Here is a table of points, one per row:
tensor([-11, -6, 38, -12, -13, 22, 20, -15, -7, 29, 20, 7])
tensor([0, 5, 27, 1, -1, 31, 19, -3, 3, 26, 19, 17])
tensor([-12, -7, 26, -11, -13, 20, 22, -14, -8, 39, 20, 6])
tensor([-34, -33, -3, -35, -35, -5, 8, -34, -32, -3, 7, -20])
tensor([43, 28, -19, 34, 33, -15, -27, 32, 26, -19, -27, 5])
tensor([-29, -27, 4, -30, -30, 1, 16, -29, -27, 5, 16, -14])
tensor([-16, -13, 20, -16, -16, 16, 36, -18, -12, 19, 37, 1])
tensor([30, 23, -27, 34, 36, -21, -33, 41, 24, -25, -32, -2])
tensor([28, 21, -27, 31, 32, -25, -36, 38, 20, -27, -36, -4])
tensor([33, 29, -9, 27, 28, -5, -17, 25, 30, -9, -17, 15])
tensor([24, 27, 0, 22, 24, 6, -10, 19, 27, -1, -7, 25])
tensor([-31, -31, 1, -33, -33, -4, 12, -31, -30, 1, 12, -17])
tensor([29, 21, -26, 33, 31, -22, -35, 39, 21, -27, -34, -3])
tensor([-36, -36, -7, -38, -36, -10, 4, -35, -36, -8, 4, -24])
tensor([-36, -37, -7, -37, -38, -10, 3, -35, -37, -6, 4, -25])
tensor([27, 29, -3, 26, 24, 2, -12, 21, 28, -4, -13, 21])
tensor([-17, -13, 18, -19, -18, 16, 28, -20, -14, 19, 28, 1])
tensor([-35, -35, -5, -36, -37, -8, 6, -35, -34, -6, 7, -23])
tensor([30, 39, -14, 32, 33, -9, -21, 31, 39, -14, -23, 11])
tensor([-38, -36, -6, -37, -37, -9, 4, -34, -35, -6, 5, -23])
tensor([32, 24, -24, 35, 35, -19, -32, 38, 25, -24, -31, -1])
tensor([-18, -15, 18, -18, -18, 15, 30, -19, -14, 17, 29, -1])
tensor([-10, -10, 21, -13, -12, 20, 26, -15, -9, 22, 25, 5])
tensor([-20, -18, 14, -22, -21, 12, 26, -24, -18, 15, 26, -4])
tensor([28, 22, -28, 33, 33, -23, -35, 50, 23, -28, -35, -4])
tensor([-11, -8, 29, -12, -12, 21, 22, -14, -9, 26, 22, 7])
tensor([20, 23, 13, 20, 19, 19, 6, 16, 24, 13, 3, 38])
tensor([31, 29, -23, 43, 44, -18, -31, 33, 29, -21, -30, 2])
tensor([28, 32, -5, 27, 26, 0, -13, 24, 31, -6, -14, 19])
tensor([-30, -28, 3, -31, -30, 0, 15, -32, -27, 3, 15, -15])
These points spread out most along one direction. Where along it does each point below lie, from 0 to 99? The average is 50, and the first point in the table lies past the average.
tensor([43, 28, -19, 34, 33, -15, -27, 32, 26, -19, -27, 5]) 30
tensor([29, 21, -26, 33, 31, -22, -35, 39, 21, -27, -34, -3]) 30
tensor([28, 21, -27, 31, 32, -25, -36, 38, 20, -27, -36, -4]) 30
tensor([20, 23, 13, 20, 19, 19, 6, 16, 24, 13, 3, 38]) 42
tensor([-10, -10, 21, -13, -12, 20, 26, -15, -9, 22, 25, 5]) 60
tensor([30, 39, -14, 32, 33, -9, -21, 31, 39, -14, -23, 11]) 30
tensor([28, 22, -28, 33, 33, -23, -35, 50, 23, -28, -35, -4]) 29
tensor([-36, -37, -7, -37, -38, -10, 3, -35, -37, -6, 4, -25]) 67
tensor([0, 5, 27, 1, -1, 31, 19, -3, 3, 26, 19, 17]) 54
tensor([28, 32, -5, 27, 26, 0, -13, 24, 31, -6, -14, 19]) 35
tensor([-31, -31, 1, -33, -33, -4, 12, -31, -30, 1, 12, -17]) 66
tensor([27, 29, -3, 26, 24, 2, -12, 21, 28, -4, -13, 21]) 36
tensor([-12, -7, 26, -11, -13, 20, 22, -14, -8, 39, 20, 6]) 60
tensor([-35, -35, -5, -36, -37, -8, 6, -35, -34, -6, 7, -23]) 67
tensor([32, 24, -24, 35, 35, -19, -32, 38, 25, -24, -31, -1]) 29
